Each row is where one point has got to under a steady rotation. How many steps took it there?
The counts run from 0 to 419.
[-0.06 -1.64 -3.19  0.13 -2.68 -0.81 -0.98 -0.74  0.02  1.34 -0.51 -0.24
 -2.27  0.09 -1.09  0.38 -1.05  0.15  0.64 -1.57  1.59  0.59  3.32 -1.10
  1.40  2.66 -0.46 -1.79  0.28  2.36 -0.42 -0.01  1.23  0.09  2.07  1.53
  0.23  0.90 -0.06  0.15  0.38 -1.26  3.02  0.15 -1.21 -0.04 -2.36  0.22]
18
[-2.04 -0.64 -0.74 -1.04  0.03 -0.29  2.88  0.19  2.22  2.28  2.65 -1.45
 -0.21  2.64  2.30  0.11 -0.46  0.07 -0.99  1.34 -1.46  1.16 -0.27  1.59
  0.26 -0.64  0.69  0.86  1.69  0.57 -0.34 -2.77 -0.22 -0.56 -1.39 -0.02
 -0.46 -1.55  0.88 -2.19 -0.48  0.29  1.76 -1.76  1.47  2.64 -0.81  0.30]
373
[ 2.58 -0.82 -2.44  0.15  1.87 -1.56 -1.39 -0.36  0.09  1.71  1.10 -1.29
 -1.87 -0.14  0.34  2.37 -0.60 -0.09  1.18 -1.51 -2.22 -0.26  1.24  0.68
  1.46  2.59  0.71  0.01 -0.59  1.40  1.17  1.42  3.11 -0.03  1.10  0.60
 -0.24 -0.49 -0.10  1.20  0.23  1.20  2.03  0.15  1.73  2.39 -1.07  0.29]
176
[-0.50  0.86  0.20  1.91  0.83 -0.09  0.37  0.45  0.62 -0.45  1.19 -0.40
 -0.96 -0.30 -0.36  0.41 -0.65 -2.38  2.59 -1.61 -0.53 -0.13 -0.80 -0.48
  2.71  0.59  0.39  0.37  0.70  3.09  0.12 -2.66  2.51 -2.42  1.33 -0.06
 -1.04 -3.13 -2.69 -1.24 -1.57 -0.64 -0.14 -2.60  0.02  0.62 -1.38 -0.76]
332
[-2.11 -1.62 -1.03  1.11 -2.35  0.12  2.22  1.37  0.65  0.84 -0.52  0.53
 -2.35  0.78 -0.28 -1.10 -1.27  1.37 -0.69 -0.48  1.45 -0.43  0.77 -1.54
 -0.71  1.50  0.11 -0.31  1.51  2.12 -0.95  1.15  0.76 -4.08 -0.40 -0.80
  0.84  1.37 -2.53 -1.95 -0.22 -2.07  0.82 -0.46  1.04  0.26 -0.67 -1.36]
307
[ 0.16  1.29  1.12 -0.22 -0.47 -0.08  1.30  0.65  0.45  1.48  1.37 -1.71
  0.17  2.91  0.49 -0.77  0.61  2.92 -1.93  2.58  0.22 -1.10 -0.44  2.21
 -0.83  0.43  0.70 -0.68  1.69  2.73 -0.04  0.41 -0.51 -2.36 -3.43  0.59
 -0.19  0.26  1.51 -2.62  0.24  0.62  1.73 -1.37  0.66  1.26 -0.06  0.38]
380
[ 2.01 -0.43 -1.67 -1.40  1.48 -2.21 -0.06 -2.13 -1.04  0.71  1.33  0.04
 -0.26  3.13  1.16  1.81 -0.61  0.92 -0.37 -0.74 -3.70  1.46  0.65  1.03
  1.65  1.10 -0.76  0.21  0.58 -1.10 -1.43 -1.79  0.93  1.97 -0.15  0.73
 -0.25 -2.59  0.62  0.60  0.15  0.95  3.34  0.73  1.22 -0.54 -1.58  0.32]
188
[-0.11 -1.24 -1.22 -2.06 -0.70  0.14  1.19  2.43  0.92  0.82  1.66 -0.62
 -1.37 -0.61  1.11  1.07  0.38 -0.61 -1.90  1.34 -0.75  0.35  0.05  0.87
  0.29 -0.75  0.18  1.93  1.48  1.46  1.41 -0.75 -0.83  1.04 -3.59  0.88
 -2.81  0.17  1.09 -2.80  2.22  0.42  2.17 -2.07 -0.09  1.87 -0.29 -0.59]
375
[ 0.58  0.82  0.26  1.61  0.05 -0.23  0.61  1.12 -0.50 -0.78  0.37  0.19
  1.09  0.65 -0.73  0.44 -1.38 -0.06  0.71 -0.16 -0.33 -1.19 -1.26  0.75
  1.58  1.29  0.20  0.68  1.38  1.74 -2.56 -1.66  2.75 -2.67 -1.15 -0.34
 -0.59 -3.45 -4.31 -1.37 -1.03 -0.12 -1.42 -1.71  0.82 -1.58 -1.24 -0.47]
321
[-0.74  1.20 -1.21 -1.14 -0.99  0.37  0.47 -1.29  0.24  0.48  1.70 -0.44
 -0.56  1.35  0.22 -0.42 -0.04 -1.40  1.41 -1.02 -3.03  0.30 -0.48 -0.95
  1.06 -0.65 -1.35  1.35  2.47  2.84  0.57 -1.26 -1.88  0.90 -0.03  1.19
  1.43 -1.03  2.76 -2.69 -2.14  0.52  2.72 -1.11 -0.77  0.10 -1.61  0.39]
355
[-0.42 -1.19 -0.06 -2.28 -2.43  0.63  1.49  0.99 -0.17  2.50 -0.93  2.55
 -1.15 -0.38  0.36 -0.32 -2.88  0.02  0.26  0.58  0.35  0.02 -0.61  0.41
  0.34 -0.65  1.16  1.83  1.34  1.49 -1.49 -1.27  0.84 -0.88 -0.57 -0.67
 -0.41  1.65 -2.58 -4.81 -0.84 -0.14 -0.91 -0.46 -0.66 -0.75 -0.79 -1.27]
302
[ 0.14 -1.68 -2.62  0.65 -1.90 -0.99 -1.12 -0.09 -1.41 -1.02 -0.43  0.55
 -3.26 -0.96 -1.02  0.31 -0.05  0.40  0.79 -2.00  0.37  0.84  2.80 -1.37
  1.18  2.73 -0.09 -1.30  2.34  1.63 -0.81  0.14  0.81  0.01  0.40  0.79
 -1.08  0.61  0.26  0.36  0.79 -1.53  4.02 -1.03 -1.29 -0.37 -2.21 -0.43]
17
[-1.52 -0.42  0.80  0.47 -3.82  0.16  3.33  1.91 -1.49 -1.09  1.23 -0.50
  1.14  0.06 -1.92 -0.24 -0.34  0.33  2.21 -0.15  1.90 -0.95  0.00 -0.23
  1.42  1.49 -0.72 -0.12  1.78  2.52 -0.06 -0.95  0.48 -1.76 -0.02 -1.44
 -1.45 -0.95 -2.62 -2.08  0.01 -1.55 -0.81 -1.02 -1.12  0.03 -0.40 -0.34]
315
[ 0.05 -0.81  0.12 -0.60 -3.99  0.82  0.81  0.71 -1.78 -0.12  0.12  0.07
 -2.54  0.21  0.29  1.30  1.25  3.58 -0.40  2.17 -0.49  0.42  2.41 -0.61
  0.72  0.77  0.35  0.69  1.07  0.55 -0.16 -0.10 -1.21 -3.76 -1.38 -2.34
 -0.99  0.62  1.86 -0.10 -0.09 -0.88  1.02  0.93 -0.34 -0.10  0.58 -0.26]
223
[-0.75  1.49  0.19 -0.05 -0.39  0.14  0.57  0.98  1.49  2.53  0.37 -1.12
 -0.61  0.05 -0.02 -0.04 -0.05  1.61 -1.20  2.54  1.27 -0.49  0.36  2.46
  0.26  1.26  1.77  0.11 -0.84  2.68  1.77  0.11  1.59 -4.21 -1.31  0.50
 -1.03  0.15 -0.37 -2.41  1.49  0.10  1.17 -0.45  1.98  2.24 -0.05 -0.43]
391
[ 0.88  0.99  0.14  0.74 -2.25  0.25 -2.81  0.40 -1.82 -2.57  1.70 -0.64
 -1.91 -0.02  0.67 -1.89  0.12  1.14  1.73 -1.22 -2.11 -0.11  0.93 -2.43
  1.58  0.66  0.90 -1.78  0.56  1.03  0.00  0.20 -2.08  1.94 -1.39 -0.95
 -0.39  0.88 -0.02  0.92 -0.37 -0.33  2.71 -0.09 -0.28 -2.48 -2.17 -0.15]
264
[-1.09 -1.39 -1.84 -2.43 -2.94 -0.42 -0.87  3.15 -0.43  0.11  1.94 -0.51
 -1.63 -2.78  0.75  0.97  0.09 -0.78  2.54  0.33 -0.64  0.84 -1.07  0.42
  2.61  0.56  1.33  2.49 -1.15  1.18  0.68  1.65  0.38 -0.20 -1.23 -1.67
  0.33 -0.64 -0.37 -1.24 -1.20 -0.27 -0.74 -1.33  1.53  0.65 -0.81  0.63]
76
[ 1.59 -0.43 -0.57 -1.37 -1.40  0.55  0.61 -1.12 -1.29  1.19 -0.11 -0.62
  1.20  5.15  0.41  0.66 -0.22  1.68 -2.67  2.18 -1.03  1.12  1.39  0.62
 -0.26  1.46 -1.47 -1.94  0.20  0.98 -0.73 -0.91 -0.78  0.24 -1.76  1.37
 -1.92  0.19  0.91  0.34  1.54  1.01  1.74  1.62 -1.28 -0.38  0.01 -0.69]
204
[ 0.67  2.39 -0.06 -0.20 -0.37 -0.46 -1.86  0.12  0.33  2.72 -0.84 -0.01
 -0.35  0.63  0.10  0.96 -0.66  0.38 -1.13  1.34  0.28 -0.87  0.15  1.83
  0.66 -0.24  1.39  1.24 -2.83  1.60  0.92  0.05  2.83 -4.60 -0.73  0.42
  0.32 -1.59 -1.62 -2.52  0.74 -0.07  0.67  1.45  3.29 -0.67 -0.56 -0.73]
402
[-0.38 -0.79 -2.03  0.49 -1.46 -0.91  0.55  1.38 -1.10 -2.05  0.15  0.52
 -1.10 -3.01 -1.72  0.94 -0.70  0.51  1.49 -1.65 -0.97 -0.04 -0.60 -0.91
  3.00  1.21 -0.64  2.02  2.77  1.60 -0.71  0.25  2.04 -2.95 -0.64 -1.08
 -0.13 -2.34 -1.98 -1.42 -0.17 -0.15  0.48 -1.38  0.11  0.07 -0.73 -1.03]
323
[ 0.01 -2.57 -1.47 -2.84 -3.03 -0.12  2.19  1.71 -1.35  0.85 -0.21  0.41
 -0.76  1.42  0.65 -1.09 -1.67  0.07 -0.92 -0.17  0.12  0.89  0.08 -1.45
  0.01 -0.50 -1.14 -0.16  0.61 -0.86 -1.47 -0.42 -0.83  1.63 -2.63 -0.30
 -0.92  1.52 -3.27 -1.79  1.32 -1.07  0.81  0.42 -0.43 -2.26 -1.12 -1.23]
294
[ 0.20  0.80  0.46  1.01 -4.06  2.05 -0.83  1.13 -0.92 -0.71  0.14 -0.43
 -1.31 -2.49 -0.50  0.46  0.69  1.65  0.58  2.97  1.07 -0.16  2.07  0.45
  0.75  1.48  1.18  1.17  0.32  2.48  1.14  0.07 -0.24 -3.27 -0.91 -1.38
 -2.47  0.31  0.10 -0.45  0.75 -0.75  0.08 -0.44 -1.99 -0.04 -0.72 -0.52]
233
[ 1.18  1.00  0.18 -0.14 -0.88  1.16  0.66 -0.32 -0.58 -0.24  0.16 -0.25
  0.81  3.36 -0.79 -1.43 -2.30  0.32 -1.36  0.01 -0.35 -0.48 -1.93 -1.64
 -1.47 -1.17 -1.15 -1.76  0.66  1.61  0.58 -1.15 -0.99 -0.28 -3.68  2.28
 -1.50  0.44 -0.68 -2.18  1.55  0.40  2.29  1.15 -0.19 -1.36  0.14 -2.06]
121
[-0.25 -0.67 -1.61 -1.23 -1.60  0.23  1.20  0.96  0.52  1.00  1.07  0.02
 -0.86  1.33  1.11 -3.06 -2.70 -1.28  0.20  0.40  0.36  1.70  0.80 -1.13
  0.08 -0.05  0.03 -0.90 -0.27  0.74  0.35 -1.01 -1.95  2.80 -0.10  0.24
 -1.36  3.24 -2.27 -1.94  1.09 -1.81  2.17 -0.83 -1.69 -0.77 -1.86 -1.03]
284
[ 0.76 -0.68 -1.82 -0.46  0.77 -1.72  0.59  0.66  0.05 -0.31  1.47 -1.86
 -1.30  1.34 -0.62  0.69 -1.82 -1.13  2.56 -2.43 -1.76  1.22 -1.39 -0.82
  3.76  2.02 -0.13 -0.30 -0.14  2.03  0.38 -0.54  2.22 -0.17 -0.20  0.54
  0.35 -1.34  0.00  2.03 -1.99  1.54  0.02 -1.03  0.10  1.73 -0.68 -0.39]
341
[ 1.50  1.61  1.00  2.63  0.23 -0.17  0.30 -0.77 -0.30  0.01  2.88 -2.46
  0.83  2.93  0.63  0.64  1.22 -0.09  2.26 -1.08 -1.14 -1.56  1.21 -0.01
  0.58  1.98 -0.82 -1.82  0.38  2.33  0.78 -0.16  1.03  0.15  0.82  0.11
 -0.49 -2.11 -0.61  0.18  0.29 -1.86  2.48 -0.16  0.71  0.61 -2.29  0.76]
173
[-0.65 -2.43 -0.54 -0.57 -1.34 -1.28  3.09  1.93  0.01  0.36  0.95  0.04
 -0.65  1.28 -0.20 -1.45 -2.50  2.87 -0.90  0.94  0.75  1.67 -1.45 -0.07
  0.93  2.04  1.45 -1.99  1.70  0.48 -1.79  0.06  1.39 -0.86 -2.02 -1.25
 -1.20  1.62 -2.44 -0.20  0.39  0.97 -0.29 -0.80 -0.25  2.06  0.41 -0.69]
299
[ 2.29  0.89 -0.45  0.04 -2.78  0.03 -2.92  0.77 -1.63 -1.44  0.62 -0.64
 -1.91 -1.09  1.65 -0.69  0.11 -1.12  2.51 -0.93 -0.92 -0.75  1.85 -1.34
  2.22 -0.07 -0.48  0.55 -2.33  0.38 -0.07 -0.08 -0.32  0.59 -1.34 -0.70
 -0.12 -0.11 -1.44  1.33 -0.31 -1.62  0.97  0.22 -0.14 -4.15 -2.33 -0.33]
253
[ 2.76  0.72 -0.69 -0.26  0.98  0.63 -3.89  0.36 -0.01 -0.29  0.63  0.44
 -1.24  0.57  1.90 -1.45 -2.61 -0.51 -0.24  0.15 -2.12  0.75 -0.76 -0.10
  0.93  1.04  2.09 -1.34 -0.75  0.85 -1.25 -0.55  0.70  2.54 -2.24  1.05
 -1.57  1.21 -2.22  0.73 -0.14  2.10  1.00 -0.53  0.30 -1.58 -1.98 -1.15]
269
[-0.52  0.82 -2.18  1.13  1.34  0.66 -0.75 -0.55  1.28  1.00  0.56 -1.86
 -2.10  1.95  0.73 -1.15 -0.83 -2.47  0.92 -1.02 -1.82  0.52 -0.79 -1.60
  0.76  1.50 -1.13 -0.78  0.47  4.20  1.15  0.95  0.01 -1.59  0.30  2.15
  1.19  0.02  1.01  0.06 -0.98  0.66  2.32 -1.64 -0.19  1.53 -1.71 -0.90]
349
[ 0.67 -0.44 -1.04 -2.01 -2.29  1.64 -0.35 -2.16 -1.15  2.27 -0.07 -0.30
  0.77  3.68  0.41  1.21 -0.08 -0.06 -2.15  2.21 -1.21  0.82  2.09  0.55
 -0.75  1.29 -0.59 -0.64 -0.04  2.16  0.23 -0.91 -1.22  0.56 -0.36  1.94
 -2.22  0.37  1.16 -1.13  1.65  0.46  2.01  2.13 -1.29  0.06 -0.50 -0.57]
203
[ 1.94  0.26  0.66  0.02 -2.96 -0.59 -0.85  1.03 -0.38  1.19 -0.23 -1.41
 -1.12  1.63  1.25  0.27  0.34  1.01  1.34  1.97  1.07  0.00  2.09  0.62
  1.58  0.48  0.74  0.20 -4.06  0.27 -0.92 -0.34  1.23 -3.18 -0.96 -1.19
  0.35  0.76 -1.31  1.68 -1.61 -1.46 -1.68  1.19  0.37 -1.76 -0.77  0.61]
236
[ 3.65 -0.46 -0.13  0.70 -1.43 -0.49  2.49  2.06 -1.13  0.52  1.07 -3.04
 -0.13  0.84 -1.16  1.15 -1.09  0.92  1.38  0.57  0.58 -1.51  0.58 -0.51
  0.18  1.13 -2.26  1.88 -2.05  1.80  1.13  2.00  1.55 -2.15 -1.91 -0.26
 -0.21  1.14 -1.66 -0.07  1.59 -1.06 -0.46 -0.08 -1.05  1.19  0.15 -1.03]
152
[ 0.00 -0.59  0.09 -1.34 -0.94  0.20  0.19  2.03 -0.16 -0.18  0.04  0.06
 -1.74  0.35  1.75 -0.37  0.38  0.71  0.22  1.04 -2.56 -0.09 -1.57  0.56
  1.98  0.24  1.33  2.44  0.79  1.01 -2.60  0.86 -0.55 -3.00 -3.82 -2.04
  0.66 -0.21 -0.57 -0.90 -2.53  0.88 -1.24 -2.12  1.16 -0.97 -0.23 -0.25]
64
[-0.08 -2.46 -0.93 -1.13 -0.22 -2.06  3.01  2.86  0.52  0.91  0.00  0.64
 -1.97  0.53  0.35 -1.51 -3.15  1.34 -0.37  0.09  1.11  1.43 -1.12  0.07
  1.44  0.60  1.54 -0.72  0.68 -0.31 -1.53 -0.77  1.53 -1.31 -1.94 -1.01
 -0.76  2.34 -2.60 -1.49 -0.10 -0.20 -0.50 -1.86  0.11  0.74 -0.06 -1.17]
300
[ 1.67 -0.98  0.21  1.92  1.11 -1.28 -0.02  1.15 -0.31  0.70  0.81  0.16
 -2.90  0.99  2.05  0.95  0.14  0.88  1.59 -0.52  0.43  1.12  1.15 -0.39
  0.65  3.09  1.38 -1.28  0.27  1.24 -1.68  1.40  1.71 -1.77  0.96 -1.76
 -0.06  0.30 -2.22  0.67 -1.79 -3.01  1.47 -1.23  0.94  0.62 -2.22  0.12]
0
[-0.83 -0.45 -1.41 -2.26 -1.38  1.57 -0.10 -0.25  1.12  1.63 -0.73  1.00
 -1.73  0.87  2.33 -0.55 -0.52 -1.28 -1.45  1.58 -2.03  0.16  0.53  0.16
  1.06 -1.16  0.84  3.26 -0.50  1.75 -2.50 -1.36 -0.64 -2.46 -1.84 -0.26
 -0.01  0.11 -0.93 -1.83 -2.14  1.54 -1.81 -0.87  0.40 -1.52 -0.45 -1.40]
54
[ 3.25  1.71  1.63  0.07 -0.43 -0.65 -2.19  1.03 -1.89 -0.03 -0.07 -0.71
 -0.24  2.21 -0.45  0.93  0.13  1.46  0.95  0.51 -0.32 -0.71 -1.02  0.41
  1.84  0.40  0.41 -0.95 -2.66  1.28  1.53  0.04  1.36 -2.92 -2.77  0.30
 -0.75 -1.52 -0.79  0.88  0.21  0.30  1.19  1.41  2.22 -1.78  0.28 -1.05]
411
